[[-48 -15 -38 -37 -35  54 -42 -31  59  -4  45  37 -23 -42  17]
 [ 46  32  29  18  34  58 -24 -22 -49  52  58 -23  41   8 -39]
 [-31 -42 -43  10 -45  46 -52  -4 -59  42  36   5 -29 -56 -42]
 [ 25  43  40   6  55 -15  53 -12  30 -39 -29 -28  -1  48  12]]
|
[[ 46  32  29  18  34  58 -24 -22 -49  52  58 -23  41   8 -39]
 [ 25  43  40   6  55 -15  53 -12  30 -39 -29 -28  -1  48  12]]

[[ 25  26 -47 -41 -11]
 [  0   1  -1  -1  -2]
 [  0   2  -1  -1  -2]
 [  0   1   0   0  -2]
 [-64  30  -7  -7 -14]
 [  0   2  -1   1  -2]
 [  0   5   1  -1  10]
 [-64  31  -7 -10 -13]]
|
[[  0   1  -1  -1  -2]
 [  0   1   0   0  -2]
 [  0   2  -1   1  -2]
 [-64  31  -7 -10 -13]]

[[  3   8 -11]
 [-12   0   6]
 [ -6 -60   4]
 [ -5   2  -1]
 [ 16  -5 -12]]
|
[[-12   0   6]
 [ -5   2  -1]]

[[ 41  -9  16  29 -32  11]
 [-13  -2 -21 -21  59 -21]]
|
[[-13  -2 -21 -21  59 -21]]

[[ 22  -3 -11   7  -4   6 -13  13  50]
 [ 13  -6 -20  10 -10   4  -9  19  51]
 [ 16 -12 -17  15  -9   6  -3  11  48]]
|
[[ 13  -6 -20  10 -10   4  -9  19  51]]

[[ -5  18  17   0  14 -35  31   7   8  37]
 [ 12   5  18  21  33   2  17 -20  19  34]
 [ 14  -2 -48 -17  39  23   7  21 -22 -26]]
|
[[ 12   5  18  21  33   2  17 -20  19  34]]

[[  9  -8  30  41  38  48 -22  -6 -30  31 -35   9 -36  33 -34]
 [ 10  49 -35 -16  25  41 -40  26 -10  40 -18  31   8  12  45]
 [ 46 -14  -5 -29 -39 -43  33  49   9 -12  39  43  37 -27 -10]
 [ 27 -35  35  32 -23 -45  32 -32  37 -42  37 -26  28  32  -1]
 [ 22 -28  46  43 -25 -17  -4  38  -9 -15   9  16  -7 -41 -39]]
|
[[ 10  49 -35 -16  25  41 -40  26 -10  40 -18  31   8  12  45]
 [ 27 -35  35  32 -23 -45  32 -32  37 -42  37 -26  28  32  -1]]
---
[[ -6  13 -48  14]
 [ -1  -3 -33  -4]
 [-21   4  12  -6]
 [ -4   9 -19   2]]
|
[[ -1  -3 -33]
 [-21   4  12]]

[[  7  27 -43  15]
 [ -5  28 -42  14]
 [  3 -23   4  32]
 [ -1  51 -17 -11]]
|
[[ -5  28 -42]
 [  3 -23   4]]

[[-13  44 -16 -45]
 [-14  46 -13 -43]
 [-29 -29 -37  37]
 [-15  42 -14 -46]]
|
[[-14  46 -13]
 [-29 -29 -37]]

[[-51   0  21   7]
 [-50  14  18  13]
 [-39 -18  18 -33]
 [-42 -15  20   0]
 [-19  26 -24  40]]
|
[[-50  14  18]
 [-39 -18  18]]

[[-15  32 -47]
 [ 57 -19  -5]
 [ -6  22  56]]
|
[[ 57 -19  -5]
 [ -6  22  56]]

[[-30 -34 -52 -31]
 [-45  33  37  47]
 [-39 -31 -58 -47]
 [ 48  19  41  52]]
|
[[-45  33  37]
 [-39 -31 -58]]

[[  7 -43 -35]
 [ 13 -12  32]
 [  0 -51  -2]
 [ 16 -40  28]
 [ -7  46 -34]]
|
[[ 13 -12  32]
 [  0 -51  -2]]

[[-61  12 -57  21 -44]
 [  6  10  11  25   6]
 [ 51  24  54  54  32]]
|
[[ 6 10 11]
 [51 24 54]]
---
[[  0   9  20  17   0 -28  13  54  -4 -30  11 -10  14 -25 -13   7]
 [  5  10  15   5  11 -26  20  52   1 -35  13  -3   7 -19 -21  10]
 [  6   3 -20 -37  23  29   8 -34   8   6   1  18 -36  21  -7  12]
 [ -8 -17   9  32 -31  -5 -29 -18  -3  25 -18 -10  31  -4  29 -22]
 [ -2  -3  24  37 -19 -27  -8  37  -3 -13   0 -18  37 -22   2 -10]
 [-10 -14  16  38 -31 -17 -19   1  -3  14 -18 -19  35 -12  17 -24]]
|
[[  6   3 -20 -37  23  29   8 -34   8   6   1  18 -36  21  -7  12]
 [  5  10  15   5  11 -26  20  52   1 -35  13  -3   7 -19 -21  10]
 [  0   9  20  17   0 -28  13  54  -4 -30  11 -10  14 -25 -13   7]
 [ -2  -3  24  37 -19 -27  -8  37  -3 -13   0 -18  37 -22   2 -10]
 [ -8 -17   9  32 -31  -5 -29 -18  -3  25 -18 -10  31  -4  29 -22]
 [-10 -14  16  38 -31 -17 -19   1  -3  14 -18 -19  35 -12  17 -24]]

[[  8   9 -28  -5  -4]
 [-24 -25   0  -2   1]
 [  9  -2 -48 -11 -22]
 [ -5 -24   7   4  -3]
 [-30 -19 -50 -19 -24]
 [ 36  47  54  34  48]]
|
[[ 36  47  54  34  48]
 [  9  -2 -48 -11 -22]
 [  8   9 -28  -5  -4]
 [ -5 -24   7   4  -3]
 [-24 -25   0  -2   1]
 [-30 -19 -50 -19 -24]]

[[ 48   3  -7  44  34]
 [ -7  -3  -9   6  18]
 [  3  36 -31  11 -10]
 [-16 -20 -32  41  25]
 [-44  16 -20 -40 -33]
 [ 27 -35 -47  -1  35]
 [ 30  11   0  41  43]
 [  4 -13  46 -30  24]
 [-19 -17  43  42  -2]]
|
[[ 48   3  -7  44  34]
 [ 30  11   0  41  43]
 [ 27 -35 -47  -1  35]
 [  4 -13  46 -30  24]
 [  3  36 -31  11 -10]
 [ -7  -3  -9   6  18]
 [-16 -20 -32  41  25]
 [-19 -17  43  42  -2]
 [-44  16 -20 -40 -33]]

[[ -4  28 -21 -10  17   1 -11  21]
 [-12  23 -28 -21  26  21  11  29]
 [-11  51 -26  11  -1  -3 -12  15]
 [  8  23 -19   0 -10  -6 -25  -2]
 [-23 -42  15  -9  22  12 -13  11]
 [  1  24 -18   2  -9  -9 -22  -9]]
|
[[  8  23 -19   0 -10  -6 -25  -2]
 [  1  24 -18   2  -9  -9 -22  -9]
 [ -4  28 -21 -10  17   1 -11  21]
 [-11  51 -26  11  -1  -3 -12  15]
 [-12  23 -28 -21  26  21  11  29]
 [-23 -42  15  -9  22  12 -13  11]]

[[-51 -54  21  -3 -54]
 [-28 -32  58 -12 -33]
 [-15 -18 -21   7 -18]
 [ 32  35  24   2  35]
 [-32 -29  24   5 -27]
 [-24 -23  13   8 -20]
 [ 19  16 -30  -8  15]]
|
[[ 32  35  24   2  35]
 [ 19  16 -30  -8  15]
 [-15 -18 -21   7 -18]
 [-24 -23  13   8 -20]
 [-28 -32  58 -12 -33]
 [-32 -29  24   5 -27]
 [-51 -54  21  -3 -54]]

[[ 37 -13 -12  42  18]
 [ 18  25 -51 -31  24]
 [ 60 -24 -38  44  12]
 [-56  13  27 -20   2]
 [-12 -13  31  35 -18]
 [-41   3  43 -21 -22]
 [ 26  -8  -4  25  -2]
 [-39  18   1 -27   6]
 [-17 -22  27  43  -1]
 [-14 -19  41  27 -35]]
|
[[ 60 -24 -38  44  12]
 [ 37 -13 -12  42  18]
 [ 26  -8  -4  25  -2]
 [ 18  25 -51 -31  24]
 [-12 -13  31  35 -18]
 [-14 -19  41  27 -35]
 [-17 -22  27  43  -1]
 [-39  18   1 -27   6]
 [-41   3  43 -21 -22]
 [-56  13  27 -20   2]]
